(in the rows, 128 means zero)
Which row each row swaps with, under one turn or mirror
biseb: [133 126 164 130 107 100 140 116 118 147 125 120 135 157 103 114 118 117
 151 114 141]
rusek: [130 119 116 157 130 162 131 130 107 125 128 164 128 154 134 145 125 127
 105 152 126]
lok: [158 147 117 135 118 100 107 126 131 132 144 136 139 114 110  94 136 143
 151 115 101]
kir: [135 128  92 129 147 132 160 157 120 123 140 131 161 108 125 148 115 122
 132 101 108]
nekod: [149 143 110 181 124 128 136 143 116 118 114 160 142 144 125 121 119 120
 134 148 123]
rida: [ 94  99 141 112 126 119 150 141 170 121 123  98 120 103 125 140 127 126
 120 105 136]
pova: [124 114 153 138 130 137 126 111 123 175 127 128  92 146 123 114 139 118
 138 119 146]
Tifeg: [129  92 110 116 116 123 120 145 168 127 116 106 134 118  86 126 120 120
 109 103 136]
bot: [150 139 115 180 120 119 139 134 117 115 116 151 133 141 124 108 123 119
 152 146 124]
zesig: [121 138 130 127 104 153 108 136 123 147 151 149 106 128 134  91 146 141
  94 118 126]
sot: [143 129 138 137 106  99 147 134 120  98 123 132 168 140 101 151 102 122
 138 125 117]
pidom: [140 126 118 133 126 102 153 145 122  89 132 130 166 123 112 164 109 130
 135 121 111]
fub: [118 121 103 146 118  97 145 169 142  86 115 129 136  97 124 133 122 122
 128 111 138]
rofu: [159 124 110 142 112 115 111 147 151 132 127 136 150 135  99  97 121 112
 147 122 101]
Zas: [111 111 156 118 137 150 136 117 114 142 149 135 119 141 132 166 133 132
  92 123 137]
folup: [114 135 153 112 138 108 120 122 112 133 168 134 119 103 133 145 139 156
 143 107 109]
lezep: [108 124 118 129 125 113 164 152 151 112 119 102 128  95 121 138 120 122
 105  94 148]
fovut: [151 138 116 180 120 120 136 144 118 118 109 159 130 138 127 106 124 114
 145 144 125]
Dufa: [124 124 137 137 122  98 121 130 145  77 131 140 133  99 120 134 141 153
  98 148 119]
gub: [125 144 133 128 101 147 105 138 137 146 143 139 108 124 141  98 143 141
  85 128 128]
tezo: [140 126 143 139 109  97 144 129 112 109 121 132 168 148 106 150 102 123
 139 132 121]
sev: [145 130 145 136  99  97 136 128 116 122 119 126 154 154  97 135 101 120
 151 122 130]
sirar: [ 99  99 127 115 132 123 140 151 159 125 126 109 120 112 106 143 119 115
 101  91 148]
vukik: [102 105 143 126 156 113 134 117 154 125 147 124  93  95 123 134 147 144
 107 124 132]
fakag: [141 141  86 139 151 154 140 161 126 134 146 138 141 102 133 134 121 124
 131 106 108]
gab: [119 116 158 137 129 134 124 114 123 178 130 126 105 142 124 118 139 118
 144 120 148]
baso: [110 111 153 126 137 148 139 115 107 147 142 137 126 147 131 167 122 131
  96 129 138]
vubi: [121 114 150 146 135 139 129 118 121 173 124 137  88 138 127 112 140 115
 139 119 149]
Tup: [120 134 140 132 103 107 112 135 143  92 139 134 129 105 120 121 146 147
  74 130 129]
Gir: [125 143 131 131 111 157 112 132 123 164 148 140 103 121 138 104 141 140
  93 118 136]
Nuro: [121 115 142 135 137 162 137 118 111 144 143 148 120 155 142 151 127 130
  91 142 131]
vogu: [ 94 103 127 134 152 134 135 128 151 121 137 135  96  96 134 143 142 151
 102 131 140]
tem: [143 141 107 176 123 107 140 144 119 112 110 152 136 134 133 113 118 119
 152 143 122]
bagur: [138 126 127 133 124 102 149 140 125  95 127 135 170 130 108 161 103 123
 136 124 111]
Fena: [119 134  97 126 133 165 120 150 132 163 145 141 118 121 146 114 134 123
 113  97 119]
feb: [103 115 156 106 140 131 139 119 116 137 158 123 117 122 136 171 132 145
 107 109 131]
Gop: [114 104 137 132 147 101 109 131 151  90 143 136 112  99 121 149 148 146
 114 136 115]
kem: [106 116 158 106 139 135 139 119 109 140 154 130 121 126 134 171 130 140
  99 115 138]
puduv: [119 136 140 133 107 114 111 138 153 102 139 139 119 116 135 116 139 154
  72 137 121]
leg: [113 111 141 141 146 135 129 115 120 173 131 130  89 132 133 120 139 124
 137 120 151]
gon: [148 143 129 132 126 105 111 123 122 134 156 130 128 103 104 111 135 150
 166 107 103]
piveb: [111  94 118 117 121 129 124 139 172 121 122 113 135 113  89 134 124 110
 100 102 127]
Mub: [134 148 147 115 133 107 111 132 125 144 163 126 122 101 133 119 142 145
 160 105 110]
kibit: [116 115 146 146 136 142 130 119 116 171 131 131  92 144 133 115 139 115
 140 118 150]
Vazol: [151 141 111 176 116 125 136 145 117 115 110 158 134 145 129 111 120 116
 137 146 124]
sitel: [151 117 105 131 110 127 117 141 147 132 128 138 141 135  84  84 122 116
 138 114 107]
rilag: [155 118 103 132 111 123 107 144 157 135 123 127 140 134  84  97 119 114
 131 118 112]
guzi: [123 138 100 133 142 161 140 162 124 147 153 137 130 115 154 120 135 119
 118  99 111]
puga: [122 117 123 142 127  76 142 161 151  92 120 120 139 107 113 123 122 128
 136 111 145]
Mov: [129 120 119 150 138  99 124 147 138  75 138 134 123 103 116 145 133 153
  95 133 132]

leg pairs with tem
rusek pairs with biseb
Gir pairs with rofu
gab pairs with nekod
kir pairs with folup
zesig pairs with sitel

Which row each row swaps with, under one turn or mirror
Lerab: [128 142 122 163 127  96 107 135 134 112 155 115 122  91 123 116 136 139]
Goviv: [158 159 129 141 127 105 123 158 118 109 134 135 124 136 104 150 112 143]
nifo: [157 156 146 140 115  96 119 142 127 108 133 131 119 132 114 147 114 145]
rivaf: [105 122 111 166 139 115  98 137 130 157  94 138 122 120 116 125 122  94]
Sebov: [106 121 148 140 137 120 119 169 130 170 150 113 116 117 135 134 165 113]
vivi: [122 135 116 123 124 101  81 155 106 177 120 144 138 140 113 154 145 120]
lezev: [121 159 121 159 103  88 124 137 123 107 155 121 104 121 126 111 140 145]
sal: [164 159 145 143 120 100 118 147 129 112 136 134 108 128 116 148 122 145]
fof: [166 147 131 136 120 105 126 153 113 109 135 120 115 127 101 146 109 146]
muke: [ 88 132 147 116 131 119 124 142  91 157 120 112 119  90 138 111 166 128]
torer: [110 115 116 124 110 134 136 135 106 151 112 113 136 140 132 106 121  72]
Rima: [147 163 104 132 134 118 131 148 116 116 143 129 108 127  96 153 114 145]
Davo: [ 99 123  86 158  99 118 135 137 108 129 101 126 145 154 114 123 129 120]
zivi: [124 128 118 162  82  93 135 164  89 157 136 132 131 144 125 156 133 110]
tesiv: [ 92 135 154 118 126 113 121 132  86 152 118 114 121  91 145 116 159 134]
Lumad: [141 158 149 147 135 104  92 119 104 139 120 155 102 125 119 140 128 114]
banu: [106 143  97 111 151 139 141 155 101 156 112 111 121  97 123 120 160 120]
vilo: [114 122 123 134 135 111 158 108 108 111 106 120 128 135 133 130 162  99]
rep: [100 146 101 121 151 134 144 149 101 155 116 109 120 102 106 108 162 107]
Tir: [118 121 147 105 149 139 144 146  97 129  94 109 140 122 132 124 125 120]
mun: [146 147 114 160 101 109 108 161 100 159 136 135 116 138 104 166 139 104]
Mefem: [118 134 110 129 138 109  75 144 109 173 124 135 148 124 112 142 134 117]
tef: [119 116 159 108 138 132 152 137 110 129  93 109 129 113 140 124 137 120]
zoz: [109 143 145 149  70 106 153 149 121 146 132 144 122 134 132 111 116 121]
tafut: [117 117 112 125 111 133 131 145 104 156 114 110 132 144 129 107 121  71]
Gul: [120 167 118 153  96  90 126 142 119 114 156 133 104 120 118 104 141 145]
Fal: [ 88 139 147 113 125 112 122 140  94 147 125 109 124  93 151 106 163 131]
kaba: [125 189 103 130 108 112 129 145  97 144 133 148 106 137  95 113 131 134]
Tafi: [128 114 147  98 140 136 140 144  95 126  99 100 128 115 126 124 121 126]
bivuz: [102 134 112 151 102 106 136 127  80 107 114 126 140 142 135 128 125 154]
Puf: [119 138 146 124 113 131 148 157 113 158 140 131 119 123 116 153 183 116]
gobon: [107 110 126 143 126 118 107 154 113 164 135 111 125 133 142 110 114  80]
resu: [113 127 105 132 106  87 123 127 111 152 110 144 137 168 117 150 150 116]
fum: [131 186  96 126 104 117 131 146 108 137 133 147 106 132 109 112 120 142]
tabon: [117 112 159 112 140 134 141 137 110 126  98 100 131 114 135 131 135 124]
rar: [110 131 125  93 145 147 148 135  92 135 103 112 126 113 118 129 115 124]
kodup: [ 93 130 153 118 102 117 126 126  79 138 114 123 127 122 145 120 150 156]
seg: [ 98 117  92 163 106 121 140 144 124 130  95 125 138 143 119 113 122 102]
pabo: [113 127 120 137 159 103  82 137 104 139 138 118 145  98 134 129 128 131]
nom: [120 154 144 142 104 136 135 139 142 137 137 145 105 119 117  92 117 100]
Lumis: [115 170 122 158  98  92 122 147 119 113 150 125 107 115 128 107 145 152]
Gufu: [146 144 111 158  97 111 111 170 101 161 135 133 118 137 105 160 135 100]

Tir pairs with Goviv
muke pairs with Gul
seg pairs with vivi
fum pairs with banu

